In the rows, 128 means zero.
One turn moves every row onto another: examples first, then more rows asked
k504: [160 141 126 160 136 145 129 122 128 127 153 114 138 157 155 124 122 134
 120 112 131 122  96]
k858: [147 141 120 127 137  82 122 109 152 127 119 124 128 123  94 136 157 112
 120 123 138 148 105]
k184: [136 137 116 140 123  87 121 111 144 109 135  99 144 122 131 119 144 132
 140 148 142 136 110]
k373: [182 136 119 137 153 138 120 105 125 144 151 132 122 146 114 152 107 134
 119 105 133 169 110]
k292: [155 135 122 125 123 138 117 121 144 132 137 114 139 127 170 144 117 150
 102 102 134 148 120]
k138: [163 159 138 144 126 106 102 132 127 147 155 126 146 146 146 118 133 135
 131 124 158 161  81]
k854: [148 144 117 139 134  95 119 114 142 136 148 125 131 129 142 136 116 143
 112 113 140 200 113]
k227: [141 131 132 114 140 161 106 113 132 124 153 132 144 132 118 136 138 121
  94 104 158 150 120]
k346: [125 119 115 134 141 150 118 108 141 119 154 120 128 137 123 131 126 127
  88  92 134 151 122]
k350: [148 117 119 140 143 139 120 116 124 136 136 126 141 126 142 136  99 119
 146  94 139 120 136]
k651: [178 144 147 121 132 141 101 135 137 151 163 138 146 138 142 152 125 135
 118 112 153 153 125]
k607: [142 146 140 128 139  73 116 133 153 136 143 135 139 126 102 142 156 120
 126 126 135 133 114]
k36: [146 136 125 132 136  88 117 117 135 124 155 127 139 132  96 139 150 128
 146 150 137 173 127]
k676: [160 140 125 153 151 158 144 100 123 106 153 127 140 145 128 140 124 119
 110 129 145 155 125]
k18: [139 113 113 138 145 148 123 121 124 133 148 137 147 143 133 142 114 118
 142  92 126 147 148]
k867: [127 142 127 119 131  79 123 120 145 124 124 130 153 119 118 138 165 131
 113 128 130 142 115]
k395: [154 159 136 138 146 115 114 114 139 118 174 137 161 155 127 131 137 122
 125 134 165 174 105]
k357: [155 132 105 148 160 108 117 110 127 144 153 143 133 163 123 155 140  96
 137 135 122 163 121]
k738: [155 133 118 113 120  84  97 126 142 142 139 122 137 121 111 138 150 136
 144 134 139 173 116]
k38: [146 135 128 131 109  85 103 138 153 131 143 110 134 120 134 123 152 132
 145 139 147 142 115]
k364: [160 134 121 126 138 107 105 124 120 159 140 148 141 130 144 165 146 102
 132 133 139 174 133]
k783: [141 139 111 146 138  88 124 108 143 110 151 112 137 146 104 123 143 126
 150 147 130 145 107]
k601: [147 122 111 128 149 148 116 112 121 129 145 134 163 146 134 136 117 122
 146  97 138 123 129]
k710: [158 156 120 158 152  90 120 102 128 131 148 114 132 144 133 121 105 136
 123 120 144 159  84]
k298: [134 142 121 142 129  82 127 131 148 132 130 124 134 137 111 125 167 121
 123 121 122 138 101]
k522: [139 137 146 126 146 148 103 121 111 132 157 128 153 138 128 130 133 134
 105 110 152 117 104]
k356: [153 114 117 128 131 156 111 123 133 137 138 130 146 131 138 134 125 108
 145  92 149 136 137]
k785: [145 150 125 145 126 115 124 112 156 108 150 116 141 129 155 120 128 121
 106 130 168 174 117]
k870: [137 143 137 142 134  90 135 125 134 121 131 130 136 120 104 131 167 109
 125 138 140 143 112]
k230: [154 115 118 134 137 149 117 124 101 148 137 134 148 136 132 139 123 122
 151  92 136 143 129]
k480: [142 138  95 148 158 109 128  88 128 116 136 126 150 148 147 144 136 102
 129 142 130 136 116]
k141: [160 130 107 126 122 104  95 125 145 155 124 127 133 128 168 146 143 103
 128 121 141 149 112]
k35: [146 136 120 151 136 104 115 120 140 131 138 122 139 134 175 137 136  98
 129 139 142 112 113]
k791: [145 132 145 145 152 136 111 123  97 151 159 127 125 137 114 132 119 134
 110 101 133 131 104]
k865: [139 120 129 139 146 126 106 124 135 146 151 117 112 127 129 134 105 135
  97  88 129 138 117]

k865 turns into k522
k601 turns into k18
And these:
k141 turns into k35
k504 turns into k676
k38 turns into k184
k298 turns into k870
k395 turns into k854

